Small tables with named rows and columns. After each table, cells are looked up by row and column.

Table vutefeb
|  | fopimi | roli | fis |
|---|---|---|---|
| kol | 41.2 | 45.4 | 51.3 |
| pib | 69.1 | 65.1 | 60.7 |
| karedo | 60.4 | 54.1 | 58.9 |
| bod | 58.5 | 64.0 | 40.2 |
| musir | 51.2 | 62.0 | 66.3 |
| deremal | 75.2 | 63.1 | 26.7 |
| pemud | 44.7 | 74.9 | 72.6 |
| ninafeb | 22.0 | 51.9 | 71.2 |
| zunole | 31.5 | 53.1 | 37.8 |
| kib | 65.6 | 51.1 | 54.1 |
| bekebub | 77.5 | 51.7 | 73.0 |

fopimi of zunole: 31.5
roli of ninafeb: 51.9
fis of zunole: 37.8
fopimi of kib: 65.6
roli of kib: 51.1
roli of musir: 62.0
fis of ninafeb: 71.2
fis of bekebub: 73.0
fis of bod: 40.2
roli of zunole: 53.1
fopimi of karedo: 60.4
fis of pemud: 72.6
fopimi of ninafeb: 22.0
Row with the largest roli: pemud

zepa:
,gotora,vilusat,sor,sakas,zozug
mekudu,89,156,193,171,113
gom,88,159,188,167,111
nali,90,177,165,168,109
mufo,91,158,194,171,107
guf,102,180,154,162,123
riris,169,91,188,114,35
kefiv,162,95,178,118,42
gop,90,160,179,164,120
kopa,100,170,168,159,115
setaga,100,177,148,159,123
zuzusu,194,80,150,98,27
visisod,96,165,163,167,109

nali, sakas -> 168
kopa, zozug -> 115
gop, zozug -> 120
zuzusu, sakas -> 98
mufo, sakas -> 171
kefiv, gotora -> 162
mufo, zozug -> 107
riris, zozug -> 35
kopa, sor -> 168
visisod, vilusat -> 165
setaga, zozug -> 123
riris, vilusat -> 91
setaga, gotora -> 100

Table daz
,retaku,raboza,bodo,vofi,kanag,sopuvo,sapero,zenovas
tisofe,153,73,67,120,78,127,181,92
rufoz,133,96,185,156,122,75,147,139
zopemek,151,158,132,115,172,141,179,95
bef,100,149,128,176,115,140,223,133
narenul,186,160,121,163,111,58,106,100
gesago,123,110,126,160,145,97,135,139
ropifum,144,140,144,117,120,123,98,100
deg,142,102,184,137,71,131,109,163
vabe,88,111,141,124,122,125,84,114
fofa,140,141,152,64,166,150,142,130
dogi,102,110,138,128,152,153,141,97
lete,119,165,164,154,156,138,141,170
nuri,135,181,201,168,142,194,140,84

gesago, sopuvo => 97
lete, retaku => 119
lete, zenovas => 170
ropifum, zenovas => 100
deg, bodo => 184
lete, vofi => 154
narenul, sapero => 106
dogi, bodo => 138
gesago, kanag => 145
deg, raboza => 102
fofa, vofi => 64
ropifum, sopuvo => 123
bef, zenovas => 133
bef, bodo => 128
zopemek, vofi => 115
rufoz, retaku => 133

lod:
|  | lapi | ferat | suvuv | vogifi | magaf | zinoda | kineba | vogik | kuz | zutuse |
|---|---|---|---|---|---|---|---|---|---|---|
| benibid | 4.56 | 1.37 | 1.33 | -0.73 | -0.79 | -0.21 | 1.60 | -2.37 | -2.65 | 1.92 |
| ribige | 5.62 | 1.70 | 1.69 | -1.04 | -0.88 | -0.08 | 2.26 | -2.64 | -3.05 | 2.51 |
| sasa | 1.91 | 0.56 | 0.40 | -0.16 | -0.32 | -0.23 | 0.47 | -0.89 | -1.12 | 0.64 |
| fof | 2.61 | 0.70 | 0.71 | -0.27 | -0.45 | -0.29 | 0.73 | -1.22 | -1.49 | 0.92 |
| fuf | -6.68 | -2.15 | -2.07 | -2.82 | 0.81 | 4.34 | -0.30 | 2.98 | 6.19 | -0.86 |
| maduzu | 1.09 | 0.28 | 0.32 | -0.19 | -0.27 | -0.29 | 0.26 | -0.49 | -0.74 | 0.25 |
| tisod | -2.66 | -0.95 | -0.96 | -0.22 | 0.21 | 0.51 | -0.60 | 0.91 | 1.38 | -0.80 |
| gur | -6.68 | -2.15 | -2.07 | -1.69 | 0.71 | 2.81 | -0.60 | 2.55 | 4.73 | -0.86 |
| loma | -2.76 | -0.95 | -0.75 | -0.20 | 0.13 | 0.45 | -0.50 | 0.80 | 1.28 | -0.74 |
| met | 2.79 | 0.84 | 0.80 | -0.43 | -0.49 | -0.29 | 0.83 | -1.32 | -1.57 | 1.00 |
| sal | 9.27 | 2.81 | 2.80 | -2.82 | -0.88 | 2.30 | 5.06 | -2.64 | -3.05 | 5.64 |

kineba of sal is 5.06
zinoda of tisod is 0.51
kineba of maduzu is 0.26
ferat of sal is 2.81
lapi of maduzu is 1.09
kuz of benibid is -2.65
lapi of sasa is 1.91
vogifi of met is -0.43
suvuv of loma is -0.75
zutuse of loma is -0.74
Row with the largest kuz: fuf

Table kazopo
|  | revomen | piza | faf | sedule | tak | kubi | fopa | salazus |
|---|---|---|---|---|---|---|---|---|
| butolab | -0.8 | -0.8 | -0.9 | -0.8 | -0.9 | 0.6 | -0.8 | -0.8 |
| faz | -0.8 | -0.8 | -0.8 | -0.5 | -0.8 | -0.8 | -0.2 | -0.8 |
| zolikag | -0.9 | -0.9 | -0.7 | 0.2 | -1.0 | -0.7 | -0.5 | -0.8 |
| zipep | -0.7 | -0.9 | -0.6 | -0.3 | -0.7 | -0.8 | 0.2 | -0.5 |
| fimuf | -0.9 | -0.7 | -1.0 | -0.8 | -0.7 | 0.1 | -0.8 | -0.8 |
| vug | -0.8 | -0.9 | -0.7 | -0.8 | -0.6 | -0.8 | 0.0 | -0.6 |
| goriko | -0.8 | -0.8 | -0.8 | -0.6 | -0.8 | -0.1 | -0.7 | -0.8 |
| pufin | -0.8 | -0.8 | -0.9 | -0.8 | -0.5 | -0.8 | 0.0 | -0.6 |
| rinir | -0.8 | -0.8 | -0.9 | -0.8 | -0.4 | -0.8 | 0.0 | -0.6 |
| boz | -0.8 | -0.8 | -0.9 | -0.7 | -0.7 | -0.8 | -0.1 | -0.7 |
| marud | -0.8 | -0.9 | -0.8 | 0.3 | -0.9 | -0.8 | -0.5 | -0.8 |
| roba | -0.8 | -0.7 | -0.9 | -0.9 | -0.7 | -0.2 | -0.4 | -0.9 |

fimuf, fopa -> -0.8
marud, kubi -> -0.8
pufin, revomen -> -0.8
rinir, tak -> -0.4
zolikag, salazus -> -0.8
rinir, sedule -> -0.8
boz, revomen -> -0.8
vug, revomen -> -0.8
butolab, salazus -> -0.8
zolikag, kubi -> -0.7
rinir, fopa -> 0.0
butolab, sedule -> -0.8
marud, salazus -> -0.8
vug, faf -> -0.7
roba, kubi -> -0.2
zipep, piza -> -0.9
faz, faf -> -0.8
faz, tak -> -0.8
boz, kubi -> -0.8

